In the rows, zero is written as 128.
The rows of D fall into 4 groups, and each row is roughly a mix of its group's hidden directions; one row fits no group.
D, 127 rows:
[[160 159 144 128 123  56 134 135 133 115 122 131]
 [156  83 123 148  90 122 137 166 132 127 163 146]
 [137  82 132 109 135 159  83 106 148 115 109 155]
 [ 91 170 133 141 138  87 113 151 135 172 133 132]
 [182 151 144 144 116 120  93 157 141 132 166 128]
 [129 104 128  95 128 101 152 111 182  98 120 102]
 [147 174 128 139 150 119 137 182 121 110 105 156]
 [ 83 114 117 131 136 150 176 110  99 114 107  99]
 [145 131 113 125 153 124  75 150 151 153 144 172]
 [115 123 124 144 133 134 144 165 152 194 116 151]
 [118  69 118 105 125 129 140 116 170  91 117 128]
 [136 118 130 143  94 108  90 113 107  67 132 129]
 [ 89 149 150 170 120 112 106  90 112 159 116 122]
 [134 122 130 126  59 115 132 152 122  84 143 122]
 [ 78 140 105 127 103 131  85 101 148 104 142 144]
 [140  88 108 122 120 142 109  86 153 132  88 159]
 [182 149 106 123 121  99 143 178 137 137 126 141]
 [156 118 109 123 128 101 171 142 170 137 114  85]
 [150 153 106 155 145 161 126 132  94  91 128  88]
 [163  92 124 149 116 120 142 110 112 106 166  83]
 [154 126 100 126 105  85 154 143 123 121  94  85]
 [114 191 131 135 155 142 125 120  85 153 134 140]
 [154 113 102 146 134 119  99 183 110 159 152 131]
 [142 133  99 175 118 124 123 132  83 173 112 136]
 [165 128 126 105 105 119 101 111 103 119  92 176]
 [ 74 115 135 141 143 130 165 120 177 144 134 116]
 [120 144  80  82 117 102 103 146 150 143 102 127]
 [125 127 104 160 142 153 146 150  89 114 137  75]
 [148 148  99 119  97  99 174 171 132 112 135 128]
 [157 127 113 115 136 121  87 151 131 151 129 189]
 [112 132 131 144 146 188 140 123  76 109 138 136]
 [124 146 150 110 172 138 131 170 117 127 173 102]
 [ 89 131 130 161 117 129 150 152 129 146 106 185]
 [ 79 141 136 112 145 134 141 144 178 155 109 150]
 [109 181 141  94 166 108 149  96 135 121 128 129]
 [123  97 164 117  74  90 132 103 127 137 118 109]
 [100 114 111 104 129 104 136 115 153 181 162 103]
 [144 190 134 129 149  99 153 138 122 167 126 115]
 [120 135  91 153 140 186 139 137  98 155 125 108]
 [180 166 108 132 119 107 142 140 136  98 109  95]
 [109 104 149 121 104 134  82 104 119  80 142 151]
 [ 82 127 129 119 113 107 155 122 143  70 117 150]
 [133 165 158 121 178 154 121 104 113 154 105 111]
 [162 149 131 146 139 173  94 135  90 108 148 144]
 [161 145 157 149 121 139  71 122 136 118 166 118]
 [141 179 142 132 130  74 118 116 102 100 125 142]
 [100 152 174 139 155 144 150 101 111  93 112 144]
 [158 130 178 104 147 142 146 169 132 126 115 162]
 [116 123  75 110 103  98 108 103 135 103 136  91]
 [127 137 122 161 160 175 105 149 107 124 170 116]
 [146 135 145 117 110  66 117 113 143  80 127 124]
 [ 88 145 152 116 134 172  94 101 104 130 151 145]
 [164 146 125  87 160 132 112 139 134 171 110  98]
 [118  79 118 118  74 127 117  86 143 126 134 121]
 [105 127 155 114 110 143 141  67 113  97  99 127]
 [122 129 113 100  91 128  84 151 149 104 139 170]
 [101 107 162 126 139 124 185 144 163 107 129 139]
 [ 85 130 104 137 158 132 142 106 149 113 116  74]
 [175 120 107 158 112  86 146 165 127 132 109 119]
 [128 118 118 154  71 119 158  84 111 119 122 108]
 [166 140 114 134 133  97 110 177 161 153 152 130]
 [106 132 123 123 151 176 119  90  96 100 107 154]
 [129 167 152 113 165 134 127  92  95 104  97 115]
 [108 107 149 147 142 153 109  64 114 147 126 108]
 [130 143 142 133 154 139  95 145 168 149 173 161]
 [129 143 150 132 142 151 126 165 134 178 108 174]
 [120 136 133 122 192 136  96 129 145 162 109 153]
 [120 189 161 110 143  92 117 104 116 121 139 141]
 [131 155 179 114 131  98 112 139 130 166 143 165]
 [ 86 118 163 117 108 123 157  80 144 116 117 105]
 [154 138 145 131 123  58 125 137 126 106 116 162]
 [109  75 115 142 113 175 102 127 112 107 129 150]
 [153 123 129  92 107 104 137 169 122  87 111 161]
 [145 150 161 123 125 146 102 124  91  85 122 169]
 [114 100 172 115  97 132  98  89 111 135 127 161]
 [107 127  72 126 110 102 126 149 148 172 109 127]
 [117 142 119 148 173 185 108 135 111 120 157 140]
 [142 127 138 103 111 132 135 182 121  86 168 113]
 [137 105 104 133 140 154 166 158 151 178 118 110]
 [150 103  96 113  70 114 145 133 148 102 116 145]
 [168 152  87 133 141 104 143 178 145 132 125 115]
 [126  76 102  89  99 123 121 110 165 140 142 128]
 [159 158 164 116 110 155 139 112 110 102 130 173]
 [120 138 121 142 178 130 114  99 139 171  91 151]
 [159 105 128 128 105 153 121 176 168 127 136  94]
 [120 156 122 122 141 167 146 127 136 176 141  80]
 [ 88 140 142 117 158 127 166 143 165 156  97 136]
 [120  74  99 118 128 137 144 112 153  79 112 120]
 [123 167 160 118 103 133  95 105 126 128 161  86]
 [133 141 130 133 116 115  89 162 143 109  91 180]
 [ 94 117 123 163 141 110 191 121 130 144 111 111]
 [ 99 159 135 133 133 133 110  80 100  80 117 132]
 [145 101 120 110 141 123 138 122 163 144 157  66]
 [144 153 132 108 131 152 166 137 110 117 117 190]
 [171 101 136 141 131 111 168 122  99 105 139  89]
 [176 128 113 130 118 146 167 143 114  78 109 136]
 [125 144 136 108 108 108 109 197 138 104 148 141]
 [142 195 127 145 146 105 135 135  91 150 126 131]
 [165  88 124 136  90 115 140 170 124 115 152 150]
 [162 114 152 120  85 102 140 163 114 155 140 158]
 [134 145 153 143 151 152 158 125  86 112 156  85]
 [108 113  94 149 126 185 113 113  92 103 127 121]
 [135 142 107 148 122 152  69 104 113 166 146 119]
 [143  99 145 107 121 155  84 150 137  83 124 153]
 [125 149 139 140 124 103  96 114  86  86 127 169]
 [110 131 124 135 146 116  86 113 153 164  89 168]
 [135 149 144 114 128 127 144 184 111  98 170 105]
 [100 169 163 152 168 126 117 137 102 150 145 108]
 [109 145 147 143 130 163 147  90 114  87 129  87]
 [114 149 144 151 141 143 169 149 151 125 170  87]
 [144 127 122 121  86 123 172 146 112  95 160  96]
 [110 153 138 142 119 156  87 137 121 144 122 188]
 [167 114 121 132 103  87 146 146 162 124 121  86]
 [121 163 157  93 152  79 141 107 146 117 126 149]
 [142 113 171 128  93 108 130 155 136 162 166 149]
 [ 92 128 145 135 161 127  81 103 139 173 123 135]
 [ 86 142 131 126 147 134 144 150 164 174 101 153]
 [147 117 136 136 115 155  77 106  75 112 122 140]
 [129 109 114 141 116  92  92 115 140 128 117  65]
 [116 144 124 118 169 113  95 150 157 163 108 165]
 [115 124 124 161  98 155  78 110 125 128 167 151]
 [ 95 129 108 109 157 184 151 106 138 139 129 102]
 [155 139 143  87 152 152  87 115 148 139 147  94]
 [151 124 180 165 137 160 137 133  95 127 139 158]
 [124 143 120 101 127 108 193 144 155 135 107 156]
 [154 164 142 143 152 143 159 162  94  93 132 117]
 [ 88 131 116 104 166 181 150 107 135 146 128 127]]

In each list below, two rows fit none of the groups, and each other row fits one group, some only roughly. Which are they? Name them in the order they come.
    J_993: [133 116 105  90 180 124 139 138 160 168 139 132]
    J_31: [ 93 159 127 155 142  97 134 103 128 181 110 132]
    J_841: [ 76 133 158 126 136 139 162 103 175 129 141 124]
    J_464: [147 119 159 115  89  98 112 132 169 123 149  90]
    J_439: [118 105 156 177 104 138 156 141 117 114 148 169]
    J_450: [100 136 168 172 133 138  91  95 100 127 116 120]
    J_358: [165 127 114 105 122  89 151 133  94  85 115 105]
    J_76: [156 116 115 103  79 104 138 136 168 117 113 159]
    J_539: [103 122  95 128 168 181 157 122 114 132 106 141]
    J_429: [138 115 155 113 184 175 114 130 114 116 149 113]
    J_546: [152 113  91 133 144 164 135 103 128 156  76 124]
    J_763: [ 97 148 168 157 109 124 119 123  91 122 158  92]
    J_220: [106 109 154 124 130 138  57 117 148 126 117 151]
    J_547: [128  93  95 149 126 127 124 128  98  81 101 162]
    J_867: [ 99 102 160 104 150 132 120 122 138 134 131 191]
 => J_76, J_546
    J_933: [162 135 100 137 132 136 197 116 111 118 122 110]
    J_502: [ 99 108 180 134  92 133 157  94 116 123 138 113]
    J_230: [ 84 118 143 128 108 126 118 103 154  73 153 141]
    J_907: [103 154 142 133 169 121 138 123 120 170 162  90]
    J_345: [139 165 149  89 112 130 144  93 122 115 124  79]
    J_602: [115 153 178  89 136 100 120 119 157 152 148 144]
    J_510: [ 95 139 130 106 143 142  97  87 167 122 150  95]
    J_298: [116 130 113 126 109 173 130 114 139 141 140  61]
    J_702: [145 160 132 108 103 144 139 128 128  65 128  95]
    J_802: [ 81 132 130 186 134 155 133 118 128 156 130 152]
    J_275: [ 89 149 136 136 166 178 140 101 136 102 140 124]
    J_707: [135 159 119 171 134 121 159 102 113 141  76 138]
    J_957: [158 137 109 118 115 112 129 170  98 141  83 161]
    J_5: [144 120 147 113  90 117  99  80 104 105  97 114]
 => J_345, J_702
    J_934: [126 143 148 174 114 147 145  97  83 113 125  98]
    J_272: [118 144 176 131 160 152  87 154 107 106 147 123]
    J_828: [ 79 117 140 103 123 136 124 116 180  97 151 138]
    J_20: [188 122  86 124 128 121 140 153 147 154 106 128]
    J_889: [ 90  97 159 136 117 166 126 106  82 133 138 138]
    J_133: [157 119  86 127  82 102 168 119 139 123 107 134]
    J_610: [ 92 124  71 127  82 106 110 132 138 134 126 144]
    J_558: [175 108 119 122 124 151  91 130  89 152 141 160]
    J_704: [132 126 192 114  85 111 127 105 152 128 148 129]
    J_303: [130 142 153 110 100 116 202 132 136 123 117 138]
    J_657: [158 136 122 157  85 106 101 130 112  94 136  90]
    J_84: [152 115 114 144 135 150  65 136  86 127 138 144]
    J_291: [100 130 121  95 160 109 139  94 139  84 117 161]
    J_557: [124 108 114 150 151 166  88 143  78 142 136 140]
 => J_20, J_558
    J_568: [105 117 115 121 128  86 121 101 172 128 104  84]
    J_442: [ 95 148 137 131 128 109 139 125 118 160 173  77]
    J_970: [ 98 113 119 128 147 145  77  78 131 111 106 120]
    J_999: [161 135  86 139 108 112 150 182 111 117 143 121]
    J_879: [ 91 155 169 144 164 159 127  94 140 142 123 135]
    J_14: [ 95 145 158 111 141 146 119  74 167 113 127 132]
    J_792: [133 138 149  97 118 142  92 114 127  66 142 149]
    J_22: [142 124 159 130  78 158 110 114 123 114 160  89]
    J_387: [164 164 106 153 118 114 144 145 117 145 126  75]
    J_980: [ 90 165 130 146 110  94 140 138 116 158 157  95]
 => J_999, J_22
    J_315: [ 99 117 143 155 124 134  89  73 126 151  99 134]
    J_656: [129  93 135 103 104 133 136 120 183 124 139  83]
    J_287: [127 113 159 131 141 103  78 121 151 138 165 163]
    J_764: [123 115 114 100 162 128 186 137 162 151 111 137]
    J_370: [128 107 174 136  90  99 111 127 151 151 162 106]
    J_127: [ 86 105 163 141 140 132 121 131 161 151 172 110]
    J_852: [185 120 129 151 138  92 123 168 121 104 109 128]
    J_262: [125 111 150 153 126 156  84  88 122 112  94 153]
    J_256: [ 85  95 120 131 151 114  95 132 162 166 148 126]
    J_645: [115  98  93 104 125 116 129  91 163 174 119 133]
    J_278: [147 146 134 173  87 133 152 111  99  94 103 126]
 => J_287, J_852
    J_462: [121 136 164 111 119 103 133 125 189 150 150 154]
    J_228: [121 125 150 131 111 120 185 161 146 117 174 131]
    J_56: [124 125  66 120 152 109 154 149 140 135  98 101]
    J_895: [124 169 135 141 148 162 176 128 125  94 143 103]
    J_807: [118 125 116 104  73  91 138 160 143 129 162 114]
    J_733: [ 73 109 165 127 130 143 123  98 152 147 155 144]
    J_920: [101 163 156 137 177 123  91 151 124 152 130 136]
    J_640: [162 119 146 145  86 116 123 136  98 116 135  74]
    J_578: [170 107 110 155 102 130 118 161 110 174 143 140]
    J_150: [143 141 141  99 161 142 125 145 161 185 115 108]
    J_375: [126 133 126 133 124  92 120 101 113 169  80 167]
    J_680: [ 97 128 109 158 169 174 123 135 111 120 151  99]
    J_939: [121 131 118 113 146 143  97  93 158 150 152  76]
 => J_228, J_375
    J_554: [113 166  95 152 136 126 112  99  85 151  98 122]
    J_19: [152 127 106 147 145 104 163 119  92 152 102  87]
    J_406: [105 161 106 134 155 183 133 109  91 139 127 124]
    J_631: [102 152 146  80 148 134 144  92 160 126 141 101]
    J_152: [ 89 120 142 114 139 114 140 135 184 162 147 156]
    J_882: [114  86 102 150  85 112 132 133 152 111 169 126]
    J_643: [157 101 127 144 137 131 139 118 135 162 162  70]
    J_352: [112 118 140 107 112 145  94 114 166  87 170 131]
    J_533: [108 137 131  99 140 146  83 112 112  97 134 178]
    J_662: [112 135 125 143 160 120  81 133 176 143 160 108]
    J_850: [101 152 166 151 123 121 129 130  94 134 170  89]
    J_911: [140 152 160 120 180 127 134 121 126 166 168 114]
    J_286: [148 129 114 133 135 126 111 128 148 120  69 181]
    J_563: [178 115 146  85 126 123 133 179 137 129 125 142]
 => J_533, J_911
    J_775: [154 135 151 149  77 112  86 140 117 125 151 100]
    J_179: [114 116 126 146 139 148 111 139  89 130 121 196]
    J_553: [151 134 101 104 134 120 190 158 126 121 153 106]
    J_401: [134 149  93 165 149 144 140 146  78 145 110 150]
    J_909: [ 68 128 108 146 130 127 146 129 165 169 117 133]
    J_213: [ 83 128 137 151 134 149 110  79 149 115 162 114]
    J_793: [119 124 186 146 122 178 153 140 105 130 119 138]
    J_750: [129 136 148 106 110  89 174 130 180 140 129 126]
    J_39: [159 150 105 136 101 123 111 134  84 127  98  84]
    J_797: [101 150 114 104 170 115 152 100 123  87 107 148]
    J_395: [159 127  94 102 100  95 122 168 108 120 102 147]
    J_871: [ 75  94 110 113 157 133 109 112 134 153 115 160]
    J_447: [116 109 132 137  91 168  83 113 112 103 151 102]
 => J_793, J_39
    J_4: [136 120 143 164 120 125 164 161 100 132 110 179]
    J_109: [140 111 111  89 106 119 153 167 143 114 173 109]
    J_572: [106 161 120 164 123 112 136 100 148 182 132 149]
    J_532: [157 138 140 133  85  96 151 130 125 108 121  74]
    J_405: [144 104 100  88 174 142 158 125 151 148 145 117]
    J_931: [116 106 164 146 101 141 175 141  88 128 148 109]
    J_526: [156 162 127 152 174 142 168 130 103 124 100 132]
    J_736: [115 141 164 103 123  95 116  77 102 138 107 149]
    J_257: [145 140 148 156  87 139  85 147 107 150 154 102]
    J_327: [ 99 102 115 136 150 162  80  98  94 123 121 133]
    J_296: [142 117 111 142 129  92 102 173 152 163 155 105]
    J_988: [110 162  96 143 166 162 150 121  89 139 115 136]
 => J_572, J_736
    J_679: [101 139 162 147 117 155 105  99 127  83 148 155]
    J_635: [159 109 129 109  91  75 112 144 138 155 114 148]
    J_461: [159 134 146 150  78 121 116 155  78 131 137 136]
    J_342: [124 133 117 106 138 147 162 118 167 147 132  68]
    J_787: [ 87 100 165 130 108 151 161 100  94 136 126 125]
    J_476: [142 129 114  83 122 124 108 174 171 158 123 140]
    J_207: [176 126 157 127  89  93  98 139 144 142 148 124]
    J_880: [ 82 125 156 151 105 167 159 112 115 108 128 105]
    J_876: [113  93 127 103 110 113 152 157 184 110 146 130]
    J_205: [129 117  95 167 109 107 138 101  77 103 127 112]
 => J_461, J_880
    J_548: [108  99 129 117 113 122  69 114 160 141 110 161]
    J_49: [163 137 123 144 107 141 123 122  75  98 103  92]
    J_901: [127 137  92 121 144  96 137 128 167 172 100 156]
    J_93: [ 98 118 150 134 159 134 121 143 176 164 132 166]
    J_800: [137 128 127 140  62 123 131 135 118  81 106 147]
    J_317: [147  83 132 105 135  96 160 141 173 123 111 147]
    J_836: [138 139  81 106 151  96 116 130 164 130  89 145]
    J_607: [120 114 155 149 103 144 172 142  80 133 151 105]
    J_731: [180 123 111 136 116  99  85 166 123 148 136 132]
    J_898: [164  97 106 155 111 131 148 165 141 162 116 100]
    J_951: [115 143 153 127 100 112  81 110 134 109 181 135]
 => J_93, J_951
    J_773: [ 73 128 146 133 144 123 174 113 159  98 124 122]
    J_935: [169 180 135 129  95  88 110 131 110 137 126 128]
    J_108: [130 140 143 168 143 129  71  95 112 152 109 118]
    J_273: [138 124 160 124 163 160 130 118 154 163 151  85]
    J_903: [138 133 163 131 104 153 109 151  99  70 141 125]
    J_118: [117 154  90 138 144 108 135  98  98 150  91  96]
    J_446: [ 94 121 143 176 139 132 177 136 130 160 115 147]
    J_321: [148 103 124 114 129 142  89 137 150 103  94 178]
    J_963: [183 115  99 103 111  93 130 166 121 131 115 121]
    J_302: [ 71 164 107 125 132 131 100  90 136 113 111 135]
    J_346: [ 98 110 163 127 133 142  79  96 147 146 154 146]
    J_742: [ 99 113 119 134  70  96 113 102 146 158 138 124]
 => J_935, J_108
    J_884: [198 141 147 133 111 141 139 137  90 115 124 136]
    J_973: [138 120 145 115  95 137  98 175 125  77 137 143]
    J_915: [ 97 133 122 133 146 107 145 119 183 129 133  78]
    J_658: [126  97 113 104 103 132 104 148 182 131 168 127]
    J_772: [109 124 155 113 133 106 102 110 117  93 128 189]
    J_985: [109 134 164 138  89 126 124 135 100 100 169  93]
    J_379: [171 116 148 105 126 151  90 158 149 149 159 141]
    J_426: [141 135 165 132 163 165 111 151 103  83 139 123]
    J_251: [ 97 141 145 120 146 134 140  64 114 115 159 106]
    J_238: [107 117 162 114 177 152  86 131 129 144 155 116]
    J_989: [115 148 130 157 141 140 119  66  97 127 132  93]
    J_438: [140 118 109 102 103 117 180 148 128 130 171  99]
    J_88: [132  82 103 110 135 140 127  82 164 155 113 141]
    J_202: [147 167 107 111 135 129 185 137 138 101  97 138]
 => J_884, J_251
    J_319: [ 87 118 155 105 132 136 144 138 186 107 142 145]
    J_874: [131 104 140 160  88 142 113  74 110 106 109 130]
    J_268: [153 155  99 143 125 113 142 151 133 110  82 173]
    J_409: [114 117 165 152  87 123 107  98  94 114 103 150]
    J_709: [131  97 136 129  59 134 127 115 116  97 149 111]
    J_813: [151 169 134 147 119 130 134 152 112 183 137  94]
    J_745: [153 114 154 128  85 127 102  93  84 109 113 121]
    J_996: [118 190 142 117 164 122 146 125 115 169 131 139]
    J_608: [105 127 154 109  99 102 194 124 143 135 123 131]
    J_142: [150 103 119 143  72 140 125 163  97 105 136 145]
 => J_409, J_142
    J_61: [123 140 104 123 141 113 104  85 153  97  94  89]
    J_900: [102 109 159 114 138 143 148 150 189 136 151 138]
    J_458: [136 106 120 144  99 122 163 159  82 135 130  86]
    J_752: [156 147 145 117  85 113 179 125 116 104 101 119]
    J_144: [ 85  92 152 124 108 106 114  86 143 137 123  98]
    J_306: [ 67 100 142 124 145 126 131 122 162 162 151 132]
    J_875: [149  96 122 133 117 127  61 137  95 143 128 145]
    J_485: [ 65 109 126 125 148 134 180 118 129 139 122 121]
    J_163: [ 81 129 176 144 146 124 120 105 116 164 153 123]
    J_457: [ 96 145 162 143 107 114  72 155 127 120 119 149]
    J_766: [104 119 105 108 178 142 172 119 139 130 104 158]
    J_971: [161 131 132 156 108 122 129 175 119 184 128 124]
    J_143: [132 126 136 111 120 102 178 180 158 138 114 113]
 => J_163, J_143
    J_312: [ 87 100  71 129 129 131 144 130 127 149 100 152]
    J_855: [ 88 104 127  90 155 154 138  92 153 103 126 142]
    J_221: [146 136  89 137 123  95 128 122 134 112  97  70]
    J_481: [121 128  97 151 142 153 118 119  78  85 117 156]
    J_44: [151  97 123 141  93 109 143 162  96 141 131  84]
    J_16: [ 91 112 141 124 110 121 196 122 121 129 118 100]
    J_158: [ 96 128 151 172 149 149 144  78 119 127 143 108]
    J_818: [ 92 128  91 122 156 120 179 134 148 131 106 100]
    J_573: [125 115 128 126 180 148  84 101 156 123  95 130]
    J_68: [113 114 161 116 116 163 112 135 162 175 155 110]
    J_194: [ 81 132 112 152 126 141 125 148 161 174 121 158]
    J_654: [157 107  79 157 138 106 159 157 130 128  98 127]
    J_62: [126 125 141 172 134 152 124  71 101 127  95 123]
    J_964: [140 115 117 173 107 140  96 147  80 117 125 159]
    J_400: [141 128 156 162 134 170  94  98 113 139 166 123]
 => J_312, J_573
